In the rows, 128 means zero.
Rotation paths and how fast each direction turns (deg/step)
Each turn is a multiple of 5 degrees from 10 to 175, or 0.
Each row of a path follows its step; steps can be skipped.
Path 1:
step 3: [127 122 130 126 126 127 128 126 118 130 125 122 135 127 130 127 141 138
 134 123 140 134 128 139 124 131 145 121 130 133 138 132 127 128 122 126
 117 139 136 125 128 123 127 128 142 139 129 120 126 120 128 132 120 129
 128 132 121 134]
step 4: [130 117 124 119 124 133 143 117 138 122 129 129 128 129 128 123 126 130
 120 133 129 129 122 129 130 121 140 129 119 124 116 130 132 118 121 132
 128 130 116 121 139 133 131 128 127 137 131 133 130 124 128 128 133 111
 128 128 136 132]
step 6: [135 123 126 127 117 123 137 130 125 125 125 129 134 134 131 137 121 135
 126 124 122 131 120 130 129 141 131 132 123 128 129 113 124 134 118 126
 121 132 124 126 134 134 121 122 129 120 138 126 125 130 132 134 115 131
 125 128 122 148]
step 7: [125 113 129 123 135 126 124 118 121 125 116 128 121 130 119 128 121 122
 130 131 128 126 120 135 134 134 117 133 128 138 123 132 142 120 136 134
 127 131 124 125 133 125 125 132 125 133 126 124 124 133 121 130 114 121
 126 135 140 122]
step 8: [118 131 131 137 128 132 129 134 134 127 119 121 129 134 116 124 130 125
 111 125 125 138 136 137 130 130 121 138 134 112 142 132 126 126 125 126
 126 125 124 123 130 132 125 128 143 135 128 132 128 128 126 132 125 132
 132 130 122 134]
step 9: [125 124 130 121 123 125 129 130 129 122 124 133 144 129 138 123 131 118
 124 124 128 128 127 137 127 141 133 123 119 137 116 130 142 131 125 127
 128 132 134 132 131 117 126 134 142 133 131 134 130 117 134 123 122 130
 119 130 120 130]
step 11: [121 116 113 132 129 130 132 129 135 121 124 127 121 144 137 129 124 128
 128 129 124 133 126 128 133 121 137 137 127 127 123 134 124 125 127 126
 138 133 133 122 124 139 130 141 137 127 123 132 121 121 127 131 131 120
 131 125 117 140]
step 12: [133 121 126 129 123 117 130 129 129 128 122 133 122 122 139 119 125 136
 129 120 115 133 122 138 132 135 126 122 124 127 126 126 131 121 123 123
 114 124 124 138 119 121 117 124 131 119 129 127 130 133 138 140 127 118
 127 136 127 128]
step 13: [120 127 135 124 119 129 135 119 115 121 132 130 122 134 111 139 121 130
 132 119 129 128 119 130 134 132 123 133 120 132 127 129 124 128 118 137
 126 133 120 124 127 138 123 133 136 126 127 123 119 122 121 134 121 136
 128 131 131 128]
step 15: [118 125 132 132 126 120 126 129 129 134 122 123 134 128 123 136 131 127
 102 122 117 125 125 136 131 128 138 130 118 135 126 129 131 130 119 126
 118 128 127 131 130 119 126 122 139 134 130 131 133 122 124 125 130 126
 138 134 127 121]
step 16: [126 117 137 123 133 127 135 128 124 128 130 121 134 124 130 121 126 127
 127 128 144 125 128 118 126 131 135 125 128 126 126 125 122 127 131 132
 127 135 125 131 130 130 117 133 145 138 130 128 125 118 121 137 125 124
 106 130 125 135]
Speeds:
[126 126 128 128 128 129 131 126 126 130 128 129 128 126 125 126 127 129
 129 126 131 129 129 123 126 127 125 128 124 130 127 128 128 127 128 130
 128 129 128 130 134 130 128 127 129 128 128 129 126 129 129 128 129 126
 128 128 129 126] => 120
Path 2:
step 2: [122 130 140 122 120 125 131 136 116 118 130 135 130 114 136 131 131 129
 126 133 137 139 141 131 121 131 124 128 128 122 137 127 146 137 128 123
 118 123 131 118 115 117 133 130 125 126 134 129 123 135 132 125 124 128
 115 128 118 132]
step 3: [123 135 148 119 131 133 125 134 126 125 130 123 120 122 134 138 126 135
 130 122 130 138 140 127 119 134 124 124 127 124 136 130 120 120 142 132
 124 125 130 127 131 122 137 130 132 127 127 127 115 121 131 131 127 118
 117 125 106 134]
step 4: [123 123 130 123 139 128 126 131 115 119 119 132 125 128 121 133 106 129
 122 118 130 122 128 125 113 137 131 138 123 127 129 133 130 117 136 139
 123 128 119 129 132 122 140 130 130 127 128 129 120 117 132 138 126 120
 116 118 127 127]
step 5: [128 126 133 127 132 129 131 131 113 107 121 145 127 129 135 125 121 126
 126 130 128 134 114 139 122 134 137 141 132 118 133 129 148 123 125 128
 131 134 126 120 130 124 131 133 135 126 124 135 130 122 125 135 130 128
 121 125 120 133]
step 6: [131 133 146 125 141 134 134 132 125 116 130 137 121 125 127 135 126 134
 129 129 129 140 131 137 128 126 136 131 144 126 132 131 141 125 127 112
 122 114 133 119 123 128 134 123 129 129 125 136 131 136 130 128 124 121
 113 132 122 129]
step 8: [122 123 143 133 127 127 123 126 114 111 127 124 134 121 131 127 121 128
 120 130 145 131 126 122 117 131 115 134 128 125 125 120 135 127 135 141
 133 124 127 122 126 116 134 133 128 141 137 135 120 119 134 131 127 120
 121 120 125 127]
step 10: [120 133 129 115 148 124 137 137 124 118 118 136 126 118 122 138 126 134
 132 129 122 135 136 129 120 142 130 131 137 118 127 134 139 135 135 132
 119 124 132 126 132 131 139 126 128 120 126 130 135 130 127 128 121 121
 117 122 128 138]
step 11: [112 128 149 129 125 116 131 134 123 114 128 135 132 125 120 138 118 132
 128 120 124 140 124 133 125 130 129 133 142 129 139 130 133 132 126 143
 131 127 129 128 133 132 137 125 140 130 132 125 126 129 124 132 128 128
 118 129 118 134]
step 13: [128 136 134 120 130 133 120 130 113 118 118 140 123 122 130 131 116 133
 131 136 142 124 129 131 129 141 132 129 133 119 133 134 140 131 131 117
 126 114 133 133 121 127 132 138 122 131 137 132 113 120 131 131 127 127
 129 118 134 133]
step 14: [118 136 142 115 136 126 134 129 121 119 115 129 122 113 131 127 131 125
 125 145 136 133 127 133 113 130 134 129 142 118 132 132 130 129 135 141
 133 119 135 123 126 125 131 129 123 128 131 133 125 130 139 127 131 121
 128 129 121 137]
step 16: [116 121 139 132 137 126 127 130 124 119 124 138 129 131 128 131 122 130
 137 119 122 130 130 127 134 141 119 140 131 113 114 128 146 124 136 129
 124 124 127 130 137 126 139 133 139 138 125 132 120 120 127 138 127 117
 129 126 132 132]
Speeds:
[129 128 128 132 130 127 131 125 126 128 128 129 130 129 126 131 128 127
 130 126 126 131 127 127 129 127 132 131 129 126 127 129 129 130 130 128
 127 130 128 131 129 129 130 126 129 128 126 131 128 128 125 129 129 130
 129 129 127 126] => 65
[126 129 127 126 129 126 127 128 127 130 126 127 131 129 126 124 128 127
 127 126 130 127 128 130 126 126 129 129 129 126 130 130 125 129 127 130
 129 127 128 127 130 132 129 125 128 125 130 131 126 128 129 129 125 126
 129 125 129 126] => 110
[128 131 128 130 130 126 128 129 129 126 130 126 131 128 128 129 130 130
 129 128 128 129 128 125 129 130 124 127 126 129 126 126 128 133 127 129
 129 128 128 127 128 128 127 127 128 130 129 129 132 128 125 127 127 127
 127 124 129 129] => 40
Path 3:
step 0: [124 132 133 123 122 137 129 127 127 121 125 123 113 132 133 119 130 121
 131 132 116 125 120 128 128 117 118 118 122 117 136 129 124 136 127 148
 142 133 136 129 128 137 126 141 124 120 119 127 128 130 122 117 130 139
 126 125 132 124]
step 2: [132 132 137 138 124 124 124 114 131 126 136 123 132 127 124 129 125 121
 124 144 128 120 131 134 133 125 127 136 123 125 130 121 150 133 130 132
 129 131 128 124 125 109 114 122 133 138 122 129 122 144 131 132 121 126
 130 123 127 131]
step 3: [124 134 125 126 135 131 120 130 139 124 140 136 117 132 124 125 133 133
 128 125 124 134 118 114 123 123 128 129 144 126 132 105 132 125 124 121
 126 139 132 121 139 131 135 133 134 132 130 128 131 134 137 139 132 129
 133 116 125 123]
step 4: [136 117 120 127 129 124 134 120 118 132 133 125 147 127 133 131 129 129
 125 119 118 132 124 126 140 120 125 124 143 123 128 137 133 123 132 119
 141 150 121 134 125 127 128 141 126 122 135 132 118 126 130 129 130 132
 127 130 129 129]
step 6: [134 126 106 123 124 126 133 134 135 136 125 119 127 120 115 136 121 124
 119 132 127 129 127 131 138 128 125 130 123 129 126 125 117 116 123 141
 120 128 119 123 135 133 112 121 133 124 134 125 131 128 130 133 127 117
 135 113 129 124]
step 7: [142 131 134 136 128 126 132 132 135 127 128 129 120 125 125 125 134 128
 107 123 124 123 127 126 130 132 115 111 127 129 131 137 133 137 117 121
 130 125 122 127 120 139 135 117 125 132 119 135 120 139 125 123 143 126
 127 120 125 129]
step 8: [130 126 128 126 113 125 138 145 129 138 121 133 120 142 136 143 130 133
 118 139 140 126 129 126 123 129 127 123 132 128 139 120 131 121 142 124
 127 132 125 128 126 127 140 138 118 134 132 127 135 132 127 123 124 128
 124 136 132 119]
step 9: [124 125 129 121 117 121 123 125 131 131 120 127 134 128 127 124 117 134
 126 138 138 130 128 134 130 122 129 123 136 139 144 138 138 145 113 134
 128 135 135 134 130 131 114 131 137 135 128 121 128 118 122 134 130 138
 136 138 129 127]
step 13: [120 130 119 116 125 129 127 131 119 126 138 122 133 113 137 135 134 136
 118 127 133 123 131 138 124 128 132 128 131 128 118 128 114 123 121 134
 129 139 128 128 121 123 133 128 133 126 133 130 148 134 114 132 129 142
 123 123 131 134]
step 14: [124 122 131 137 133 131 131 135 116 122 133 129 135 137 134 143 123 131
 124 129 130 136 126 128 128 126 127 135 115 122 130 143 121 133 110 115
 132 117 133 128 136 132 116 124 133 136 121 139 126 130 133 121 126 135
 123 118 125 123]
step 15: [136 133 133 121 128 130 130 145 140 124 114 126 132 118 126 134 128 142
 137 131 120 132 120 124 124 121 134 133 114 123 132 131 132 124 142 125
 135 119 127 119 125 134 131 126 126 125 128 131 132 142 122 135 119 128
 144 127 125 127]
Speeds:
[129 129 126 128 126 132 126 130 128 127 129 128 126 130 129 130 127 129
 128 128 129 129 131 128 129 130 129 129 128 125 130 126 128 130 129 128
 128 127 128 129 131 124 126 130 128 129 127 124 126 127 128 122 129 129
 130 125 127 127] => 125
[130 130 126 126 127 129 128 126 128 128 128 126 132 129 126 128 129 128
 126 126 125 129 130 125 128 125 127 129 130 127 131 127 130 127 128 130
 128 126 128 129 129 127 130 127 127 128 128 128 126 129 130 132 126 128
 126 124 129 124] => 25
[130 126 125 126 128 128 128 127 128 127 128 126 127 128 127 126 127 125
 127 126 131 127 129 128 128 129 126 130 127 128 128 129 125 126 128 130
 129 126 126 128 128 131 129 130 127 129 123 129 130 129 127 126 128 130
 126 126 128 132] => 55
[131 124 126 126 127 129 126 127 126 128 129 129 132 125 129 130 127 127
 129 130 128 126 126 127 130 128 128 128 128 130 127 127 126 131 130 130
 128 130 127 129 126 128 127 126 127 130 130 126 127 131 125 127 127 126
 128 128 127 127] => 155
[130 132 130 128 126 131 124 128 129 129 127 129 126 126 131 129 129 127
 129 127 131 128 126 127 130 127 131 129 128 128 129 127 128 125 128 130
 127 129 127 128 129 129 130 127 126 125 130 130 132 129 129 128 128 129
 126 127 127 126] => 145
